(in the rows, 128 means zero)
The rows of Y fall into several groups, and each row is roughly a mix of its group's hidden directions; one row fits no group.
Y:
[[ 63 103 117 149 177  95 152 128  94 103 162 139 129]
 [ 76 110 126 153 115 103 110 153 158  93 141 188 163]
 [166  85 164 133 129 109 145  80  98 132 132 122 191]
 [140 150 193 139 152  99 130 112  93 183 111 120  91]
 [129 176  98 186 137  87  92 148 104  92 103 124 124]
 [130  89 135 189 129 119 170 149  82 147 177 131 121]
 [146  73  88 100 103 125  67 125  94 143 147 103 135]
 [108 144 133 124  86 137 153 162 148 188  81 140 170]
 [137 151 107  81 169 104  98 155 114  85 113 160  82]
 [105 136 142 166 159 160 125 147 107 169 159 162  66]
 [ 79  96 141 129  70 110 117 165 111 118  77 149 110]
 [133 173  85 170 140 152 115 130  97 132 121 195 106]
 [178 143 149 138 111  93 167 139  55 112 146 111 132]
 [170 140 106 144 152 130 179 112 156 148 180  81 148]
 [ 91 104 133  89 117  90 101 127 191  91 149 139 158]
 [143 187 142 158  69  99 144 137 120 168  94 142 127]
 [140 118 130 113 100  93  98 200 175 142 145 108  99]
 [139 181 118 115 183 118 155 159 180  97 159 129 130]
 [131 163 156 173 137 101 150  99  61 137 122 115  88]
 [141 137  58 119 106 166 129  85 100  80 126 141 111]
 [ 90 138 123  84 139  90 113  78 109  74 130 109 161]
 [118 179  66 101 123 152 168 141 137 171 141 148 109]
 [131 137 132 101 102 143 149  96 136 214 114  92 146]
 [131 112 117 133 157 179 142  76 136 123 101 166 187]
 [ 85 122 155  87 150 171 122  98 163 106 172  98 108]
 [119 101 186 137 143 100 122 105 147  80 167 102  85]
 [133 193 147 139 134 115 152  90 180 139 154  82 123]
 [ 96 173 113 145 154 101  63  87 144 137 110 160 134]
 [174  75 154 112 167 140  81 122 131  82 117 113 146]
 [111 125  83 107 149 101 100  77  85 107  87 146  97]
 [127 142  86  91 135 128 114 163 156  86 146 192 101]
 [ 72  71 175 131 104 106 163 146 139  98 144 138 121]
 [117 114 111 124 128 112  88 166 183  62 156 109 124]
 [102 158 133  97 176 154 150 166 114 188  95 141 139]
 [138 130  91 102 138 156 179  88 141 114 194 107 115]
 [169 116 113  72 130 180 136  84 164 166 131 131 130]
 [147  93 138 174 148 190 132 131 109 126 128 178  88]
 [101 137 130  72 119  84 171 174 174 139 142 142 128]
 [150  73 111 168 108 100 106  96 110  82 160 114 100]
 [102 104 148  99  93 122 101 108 180 197 133 120 143]
 [147 141 146  67 127 155 131 106 193 153 164 103 122]
 [141 146 105 157  73 135 109 150  66 168 122  95 137]
 [132 164 131 161 153 122  63  97 108 171 146 108  92]
 [124 142 169 166  55 129 176 120 157 133 125 103 129]
 [129 144 156  95 147 144  76  84 130 148 192 122 100]
 [110 138 123 128  83  99  87  86 124 107 174 176  96]
 [101 137  86 124 148  90 175 141 141 168 155 169 167]
 [106 126 124 175 119  90 113 192  92  81 134 137 146]
 [128 124 103 196 142 158 115 192 152 106 136 157 134]
 [174 164 159 111 143 153 113 167 194 131 149 127 150]
 [110  90 120 126  66 100 180 127 141 141  99  84 146]
 [ 63 134 111 123 126 105 193 106 136  94 152 154 112]
 [ 75 141 180 143 110 118 164 170 132 103  91 121  95]
 [ 99  94 117  71 157 173 137 128 159 140  75 113 138]
 [169  73  96 126 135  84 172 130 141 169 128 160 122]
 [188 180 152 105 118 136 106 158 165 152 102 134 157]
 [148 130 146 146 182  97  72 110  99 124 166 125 171]
 [195 143 134 144 143 133  99 119  81 124 139 107  69]
 [130 133  84  90  94 137 112  80 121  66 149 138 157]
 [172 105 110 144 101 181 110 152 165 145 174 140  94]
 [ 78  99 103  81 111  94 164 105 134 135  78 107 120]
 [182  91 164 151 154 133  68  94 103 115 128 144 128]
 [134  80 134 147 113 135 107 126 170  58 169 114 153]
 [169  99 132 102 160 145 101 169 168 180 131 116 161]
 [140 124 139 174 169 123 116  88  56 117 129 163 140]
 [138 115 130 132  98 133  93 204 145 131 126 163  76]
 [114 172 135 103 170 154 116 189 176 108 125 139 151]
 [ 99  91 100  95 105 144  80 167 123 156  88 143  92]
 [148 108 129 128 125 170 138  62  80 101 169 157 132]
 [160 153 155 112 135 141 146 129 194 163 162  83 156]
 [111 118  62 109 101 111 101  87 113 147  97  84 105]
 [117  83  68 133  97 135 100 115  71 130 151 114 100]
 [166  95  82 116 134 159  77 121 131 124 138 127 190]
 [142 119 107 124 142 110  63 107  94 142  64 120 160]
 [ 93 119 119  77 184 198 127 142 125 137 120 113 122]
 [109 145  94 117 149 179  89  86  82  88 149 114 125]
 [155 139 105 135 130 170 150 134 103 119 113  40 115]
 [101 102 166 121 152  84 148 158 151  80 122  77 149]
 [130 124 117  60 120 155 167 111 183 172 134 112 124]
 [123 139 168 137 173  62 149 147 145 170 164 138 129]
 [107 173  99 123  79 182 124 140 111 137  75 133 152]
 [ 83 118 115 143 142  72 166 107 136 155 186 149 142]
 [ 90 102 169 170 106 116 159  91 155 141 145 112 180]
 [183  98 121 125 110 168  92 111  99 172  94 102 106]
 [100 101 161 174 129  77 159 163 118 121 131 118  76]
 [174 127  69 139  96 158  86 175 141 115 122 120 149]
 [124 181  78 133 165 125 137 163 109  73 148 153 116]
 [152 138  93 178 118 135 105 171  76  80 129 139 151]
 [103 143 114 113 163 159  99  66  93 116 177 108 112]
 [107 143  73 100 111 183 154  84 134 120 126 174 133]
 [176  83 177 161  94  98  99 136  97 135 138 139 152]
 [124 161  58 129 125 124 134 133 136  96  82 145  74]
 [155 157 129 146 122 156 139  86 101 212 117 123 118]
 [109 108 130 151 112 136 198 159 155 175 129  87 147]
 [129 120 115 131 162 161 150  91 161  66 122  79 158]
 [109 153  89 196 141 148 101 125  70 127 123 136 101]
 [143 168 106 203 113 148 137 122  66 135 131 132 124]
 [102 130 103 120  83 124  95  96 164 141 138 115 201]
 [ 88 115  79 155 123 102 153 127  72  85  96 123 148]
 [119 165 116 162 106 157 177 123  99 185 130 142  85]
 [118  95 131 141 174 114 110 119 116  68 182 108  92]
 [128  97 117  74 117 167 119 188 164 135 164 115 149]
 [151 174 108 114 150 131  86  50 119 111 141 108 132]
 [116 163 115 140 183 145 121 116 108 153  84 185  93]
 [147 177  83  97 133 136 122  78 144 135 168 153 169]
 [142 105 184 144 122 148 112 184 118 119 127 195 128]
 [151 116 127  77 172 147 131 117 145 106  98 160 193]
 [107 154 157 144 132  77  82  62 127 152 123 109 145]
 [164 130 126 170 196 173 129 146 135 115 117 150  87]
 [ 86 162 116 157 111 115 135  81  86  82 158 128  94]
 [135  88 124  80 104 153 164 107 107  76 129  84 150]
 [162 162 121 150 142 106 108 144 121  60 173 161 103]
 [111  93 146 146 128 168 104 175  89 141 128 187 100]
 [ 96  77 141  96 174 167 103  82 120 139 153 103 139]
 [103  95 115 109 100 177 172 174 137 111  97 169 119]
 [102 109  95 141 141 116 198 133 113 110 181  94 151]
 [168 157 108 149 161 147  94 102 189 151 133 100 160]
 [101  96 106  79 117 163 139 153 163 181  92 120 108]
 [ 99 145 158 169 141  53 162 157 123 136 151 140 110]
 [155 192 169 118 167 106 137 181 143 147 113 140 118]
 [118 138  84 105 153 162 134 133 159 179 156 110  70]
 [173 116 145 150 159  52 132 145 151 116 167 142 120]
 [120 131 143 107  99 170 144 117 106 118  39 140 142]
 [103 107 166 115 160 121 124 119 168 170  89  74 158]
 [108 109 194 144 120  76 165 112  79 132 126 140 144]
 [173 131 107 115 145  80 100 117  62 163 125 109 110]
 [164 154  95  75 167 183 110 137 128 153 111 139 154]
 [165 132  93 104 113 122  93  95 126 101  57 128 159]
 [116 159  78  79 123 187 152 146 169 134 143 132 115]
 [162  62 118 158 116 107 122 149  67 118 125 157 143]
 [123 150 125 140 176  91 113 176 112  97 104 189 136]
 [147 107 101 119  93 157 116  82 102  66 145 102 161]
 [148 140  98 152 134  59 108  93 103 122  72 119 113]
 [156 145 131 191 101  79 109 161 108 162 144 115  99]
 [136 186 183 124 154 155 109  87 163 158 115 142 115]
 [ 92 122 127 175  90 142 116 132 148 172 124  65 158]
 [172  81 108  63 142 105  90 144 141 140 141 144 102]
 [127 146  99 135 182 113 112 148 128 142 210 116 106]
 [157 111 155 128  84 110 112 125 183 179 132 119 178]
 [ 76  95 158  79 104 118 178 135 157 137 131 100 104]
 [168 116 183 163 142 126 112 156 106 115 185 156 152]
 [ 93  92 160 149 111 158 180  81 113 142 114  90 148]
 [137  51 110 135 181 118 103 122 114 105 168 115 125]
 [113 132 129  73 179 144 142 110 147 123 122 160 194]
 [127 129 147 153 166 136  77 125 141 187  87  83 120]
 [187  85 126 150 118 167 123 129  82  79 138 125 150]]

One row of each group comes first, with its name. Which group is each row after those in?
[137 202  83 163 166 145 106 104 122 137 113 136 105]	<44>
[107  79 153 168  81 139 116 144 107 107  94  92  90]	<67>
[183 179 121 144 128 133 127 124 164  86 161 100 168]	<46>

[142  84 127 130 163 124  76 147 151 135 165 113 190]	<67>
[130 153 155 111  98 142  52 131 136 117  73 155 123]	<46>
[ 81 156  88  96 119 132 108  71 172 101 130 114 140]	<44>
[156 107 112 148 129 143 168 195 141 111 188 126 143]	<46>
[115 135 105 132  90 188  83 117 126 133 159  79  93]	<67>
[129 152 100  79 154 136 141  75 128  81 125 181 123]	<44>
[ 97 137 142 108 148  95  92  70 168 142 109 118 178]	<44>
[134  84 108 169  78 106 131 152  93 132 178 106 102]	<46>
[187 128 115  91 117 152  80 115 135 189 125 102 125]	<44>
[109 128  90 120 135 108 173 184 165 138 125 166 174]	<67>
[169 167 152 153 104  90 113 131 125 203 123 130 139]	<67>
